The rows of R fall into a few groups, and each row is roughly a mix of its group's hidden directions.
R (101 x 10):
[[-1.49  2.50  0.34  0.99  1.56 -3.64 -0.60 -0.15  0.41 -4.96]
 [ 3.64  1.90 -1.45 -1.77  0.56  1.79  0.45 -3.50 -2.48 -2.46]
 [-2.03  3.21 -3.24  0.01  0.44 -0.61  1.56 -0.47 -4.25 -2.04]
 [-1.52 -0.71  4.38  2.23 -0.75  1.07 -2.02 -0.37 -0.33 -4.17]
 [-2.85  0.37 -0.09 -1.23 -0.11 -4.26  2.13  0.01  3.31 -2.62]
 [-1.70  0.23  2.57  0.41 -1.70 -1.12 -0.13  5.38  1.61  2.23]
 [-2.60  3.02 -1.37 -2.15  3.72 -0.54 -1.61  1.91  2.15 -1.73]
 [-1.83 -0.30  0.26  3.09 -1.62 -2.45  3.02  3.32  2.90  0.28]
 [-0.54 -1.93 -1.29 -0.99 -3.45 -0.99 -4.96  1.55  1.94 -0.26]
 [-0.37  2.91 -0.52 -3.49  0.20  0.37 -1.90  4.72  1.10 -1.42]
 [-1.02 -1.75  1.81 -0.52  1.17 -3.38 -5.03 -1.62 -1.39 -0.08]
 [-0.65 -0.39  0.44 -4.01 -0.70  3.70 -0.46 -0.84 -4.01  1.55]
 [ 2.69 -3.43 -3.07  1.95 -0.24  0.90 -0.88 -3.62 -1.80 -0.43]
 [ 4.42 -0.80  1.31  0.88  0.53  3.51 -1.88 -1.65 -1.29  2.67]
 [-0.94  3.87 -1.92 -1.85  0.43 -2.29  1.18 -0.62  2.96 -3.37]
 [-0.09  0.81 -3.14  2.37 -1.25 -0.83 -0.02  5.36  1.46  1.00]
 [ 0.12  1.26 -2.88 -1.65  2.38 -1.51 -1.69  1.59  4.90  0.59]
 [ 4.29  1.67  0.52  1.03  3.85 -0.02 -1.77 -3.12  0.29  0.22]
 [-2.07 -0.43  3.38  2.16 -0.64  3.51 -2.24  1.30 -2.27 -2.29]
 [ 0.98  2.28  2.18 -1.22  0.02  5.47 -1.44 -1.45 -1.23 -1.53]
 [-0.98 -1.11 -1.50  2.51 -1.25  2.81  4.75 -2.33  1.42  0.41]
 [ 2.30  0.05 -2.37  3.43 -0.98 -3.34  1.98  2.10  1.04 -2.48]
 [-4.15  0.99  0.31  1.99  1.53  2.40 -0.23  1.66 -3.48 -2.25]
 [-0.55  1.01  1.49 -1.53 -3.66 -1.87  2.21  1.41 -3.56 -2.82]
 [ 0.85 -1.06  2.39  0.92 -3.44 -4.58  0.43  1.65  2.47 -0.16]
 [ 2.79  0.94  2.84 -1.24 -4.65  1.03  2.64 -0.19  1.53 -0.11]
 [-1.70  2.70  2.68 -2.33 -1.33 -1.13  3.47  1.45  3.20  0.28]
 [ 0.68  0.45 -0.15 -3.43  1.67 -1.42 -0.94 -5.16 -2.23 -0.72]
 [ 3.76  0.63  3.38 -0.29  1.27 -0.81 -0.64  2.27  3.85 -1.28]
 [ 1.65 -5.10 -2.23  0.49 -1.56 -1.63 -1.19 -0.68  2.28  2.03]
 [ 2.80  1.98 -2.56  2.90  3.83  0.10 -2.75 -0.85 -0.56  0.58]
 [ 1.56  1.93 -2.02 -1.67  0.94 -2.10  3.90 -3.97 -1.00  0.16]
 [-2.01  4.20 -1.73 -1.55  3.36  0.01  2.78  1.49 -1.36 -0.38]
 [-3.77  1.68  1.77  1.73 -0.81  0.16  1.09 -2.05 -4.43  1.23]
 [-2.77 -0.80 -0.43  1.42  2.83 -0.02 -2.30 -1.05 -4.88  1.26]
 [-1.54 -3.52  2.93 -0.24 -0.12 -0.22 -3.77 -2.16 -2.00 -2.00]
 [ 2.47 -0.84 -4.81 -1.27  0.07  0.30 -1.85  3.30 -0.40 -2.03]
 [ 0.98 -3.64 -0.52  2.66  0.53  0.64 -0.44 -2.91  3.39  2.82]
 [ 0.67 -2.60 -0.84 -1.84 -2.21 -1.53  3.28 -3.79 -1.15  2.32]
 [ 2.93 -1.61  0.15  0.92 -1.32  0.68 -3.27  4.16 -2.70  0.87]
 [ 0.28 -3.20  0.37 -1.11 -0.50  1.14  2.11 -4.69 -0.96  3.12]
 [ 3.72  2.40  1.38  0.77  0.38 -0.46  3.82  0.80  0.99  3.41]
 [ 0.92  0.54 -2.19  2.61  2.00  3.63 -3.01  1.51 -1.94  2.31]
 [ 0.38  0.37 -0.77  1.45 -2.19  1.70  0.54  0.95 -6.17  0.62]
 [-2.54 -1.07 -0.17  0.15  0.14 -1.37 -3.50 -0.34  3.86 -3.68]
 [-1.20 -2.86 -0.29  0.69 -2.38  1.39 -4.47  3.23  1.30  0.72]
 [ 1.30 -0.69  1.45  0.61 -0.27  0.47 -4.07  4.86  0.72 -2.16]
 [-1.51  2.62 -0.03 -2.18  1.54  0.56  0.94  4.05 -2.96  2.77]
 [ 0.06 -2.54 -3.36  0.00 -0.42 -2.06  1.71  3.24  0.99  3.72]
 [-2.01 -2.50 -1.00 -2.97 -1.96 -2.54 -0.55 -3.74  0.88 -2.20]
 [ 0.85 -0.13 -5.07 -0.79  2.88  3.65  0.50  0.80 -0.09  0.85]
 [-0.66  1.95  4.05 -0.47  2.54 -1.35  1.59 -2.54  1.95 -2.91]
 [ 1.93 -2.81 -3.05  0.22 -1.59  1.27 -2.72  3.17 -2.43  1.36]
 [-2.14 -3.68  2.47  0.72 -1.50  1.04 -4.67  0.57  0.31 -0.07]
 [ 2.29 -0.94  3.92 -2.03 -2.46 -1.37 -3.59 -1.86 -0.49 -0.36]
 [-4.27 -0.05  1.92 -0.67 -1.40 -1.50 -0.66 -4.62  1.37 -0.25]
 [ 4.94  0.25  4.37  0.55  1.10 -0.64  0.04  1.83  1.17  0.40]
 [-3.38 -1.75  0.85  0.01  0.94  0.46 -2.49 -1.81 -3.46 -3.54]
 [-1.11  3.24  2.62  0.16  4.48  0.03  3.29 -0.57 -0.69  0.06]
 [-4.50 -1.81 -0.77  4.24  1.32  1.44 -0.27  1.08  1.69  0.60]
 [-1.32 -1.05 -0.79  3.42  2.36  2.10 -3.78  1.03 -3.12 -0.27]
 [-1.76  1.69  0.38  3.04 -0.95 -2.32  3.88  3.10 -1.96  0.46]
 [ 3.68 -0.23  1.41  2.69  2.51 -1.24 -0.81 -3.16  3.01 -0.04]
 [-4.85 -1.77  2.19  1.58 -2.00  1.41 -3.00 -0.02 -0.36  1.11]
 [ 2.71  1.56 -1.72  0.21 -0.65 -0.14  4.03  0.04  0.74  4.51]
 [-1.70 -3.34  1.97  1.82 -1.58 -0.51 -1.40 -1.68  4.63 -0.35]
 [-5.08 -0.28  0.01  0.29 -2.26  0.29  0.39 -2.77  2.29  2.47]
 [-0.73 -2.31 -0.32 -0.45 -0.70  0.99  1.22 -1.98  5.18  3.23]
 [-0.42  0.31  1.46  1.97  0.70  1.19  1.94 -0.79 -5.82  1.96]
 [-2.47 -0.70 -1.30  2.00  2.71  0.38 -0.35 -3.53 -4.25  0.01]
 [-2.88 -1.16 -0.33 -0.57  0.84  5.04  0.54  0.25 -0.41  3.69]
 [-2.10 -0.20  2.75  0.63 -2.41  2.54  1.42  2.61  3.72  1.73]
 [ 0.81 -3.85  1.85  0.90 -0.69  1.24  0.24 -2.30 -2.42  4.17]
 [ 1.54  2.54 -0.30 -5.31  0.90  2.45 -0.33  2.04  0.72  1.28]
 [-1.90  0.82  2.05  1.68  1.31 -3.27  0.43 -2.12  0.96 -4.58]
 [ 0.53 -0.52 -3.08 -0.04  1.87  2.36  1.06 -0.45 -1.11  5.35]
 [ 4.31  2.47  0.79  0.84  0.79 -2.83  1.18 -2.34 -2.58 -1.45]
 [-2.08  2.37 -0.04  2.83  0.52  1.09  2.09  4.93  1.36 -0.60]
 [-0.90 -0.78  3.14  0.69  1.10  0.17 -3.46  1.07 -2.81 -4.05]
 [ 5.35 -0.02  0.70  1.23 -0.03 -2.09  0.89 -3.70 -0.73  0.52]
 [-4.73 -0.44 -1.57 -0.17  2.59 -1.87  1.69  1.60  0.07  3.10]
 [-0.19  2.84  2.19  1.51 -2.20  1.37  3.01  2.96  2.76 -1.72]
 [ 0.85  0.71  5.22  2.73  1.27  1.65  0.55  2.82 -0.24  1.33]
 [-0.20 -2.30  2.86 -4.24 -3.21 -0.65  1.31 -2.30  0.50 -0.92]
 [-0.29  0.44 -0.47 -0.61  0.30 -4.14 -1.73 -1.65  2.95 -4.22]
 [-0.53 -0.66  2.28 -0.80  2.16 -0.53  3.13 -5.34  0.72 -0.05]
 [ 0.87  0.71  0.88 -2.54 -1.77  0.98 -4.70  1.07 -1.07 -3.66]
 [ 2.02 -1.68 -2.44 -0.73  0.27  2.45 -2.65  4.27  0.97  2.16]
 [ 1.03 -1.83  2.19 -1.20 -3.20 -4.95  0.01 -0.47  1.97  0.93]
 [ 1.30  1.30  3.27  1.24 -3.69 -2.25  1.12  3.01  2.04 -1.24]
 [-0.53 -4.36  3.60  0.16 -0.13  0.99 -1.48 -2.16  2.64  1.78]
 [-1.17 -2.08 -0.38  0.37 -0.98  2.87 -0.07  3.33  4.19  2.54]
 [ 2.18  2.38  0.22  1.64 -1.62  0.30 -0.75  5.51  0.00  1.88]
 [-3.91  0.69  1.30  0.57  0.94  1.76 -1.63  4.06  2.50 -1.78]
 [ 1.03 -0.92 -0.71  6.06 -0.03 -0.25 -1.84  1.64  2.22 -0.41]
 [ 0.45  0.46 -1.59 -3.35  0.77  3.15  0.79  1.70 -0.86  4.63]
 [-1.62 -3.22 -0.93  4.05 -2.16  0.55  3.08  0.26  1.10  2.08]
 [ 1.79  3.44  0.33 -2.05  1.72  1.69 -1.14 -0.87 -4.56 -1.53]
 [ 1.81  1.38  0.93  0.52  1.39 -4.38  0.27 -1.84  3.27 -2.96]
 [-1.65 -3.45  0.97  2.20  1.84  4.39  1.08  0.87 -0.06  2.30]
 [ 3.06 -2.53  0.73  3.46  0.30  0.07 -0.06 -4.39  0.37  1.60]]

One row of each group comes first, with its name. Which group is each row after those in?
[ 3.70  1.65 -0.19 -4.33 -0.44  3.43 -0.23 -1.21 -1.28  0.14] -> <104>
[ 2.21  4.62  2.01 -0.70  0.02 -3.57  2.02 -1.42 -0.49 -0.71] -> <67>
[-2.91 -1.34  1.46  1.03 -2.56 -1.35  3.47 -1.63 -3.36 -1.58] -> <31>

[ 0.66  2.31 -1.18 -0.18  2.28 -0.94 -2.28 -2.82 -4.01 -2.80] -> <31>
[ 4.04  1.87  3.93 -2.18 -1.56  0.25 -0.65  0.52 -1.50 -2.20] -> <31>
[ 4.90  1.64 -0.59 -0.55 -0.63 -1.48  2.37  0.85  2.15  3.08] -> <67>
[ 1.40 -2.88 -1.09 -1.43  0.29 -3.86 -2.67 -1.65 -2.86  1.95] -> <104>
[-2.02 -0.79 -0.54  4.68 -1.70  0.86 -1.62  3.92  0.24 -1.33] -> <31>
[ 4.02 -1.57 -1.89 -3.12  0.39 -0.40 -4.00 -0.08  1.40 -0.27] -> <104>
[ 3.62 -0.31 -3.84  2.12  0.06 -2.05  0.34 -2.46 -1.68  2.15] -> <31>
[ 0.27  0.51  0.15  2.50  0.97 -0.14 -3.13  2.19  3.74 -3.77] -> <104>
[-1.59 -2.08 -2.37  2.32 -0.49 -0.37  2.38  3.24 -1.06  3.85] -> <104>
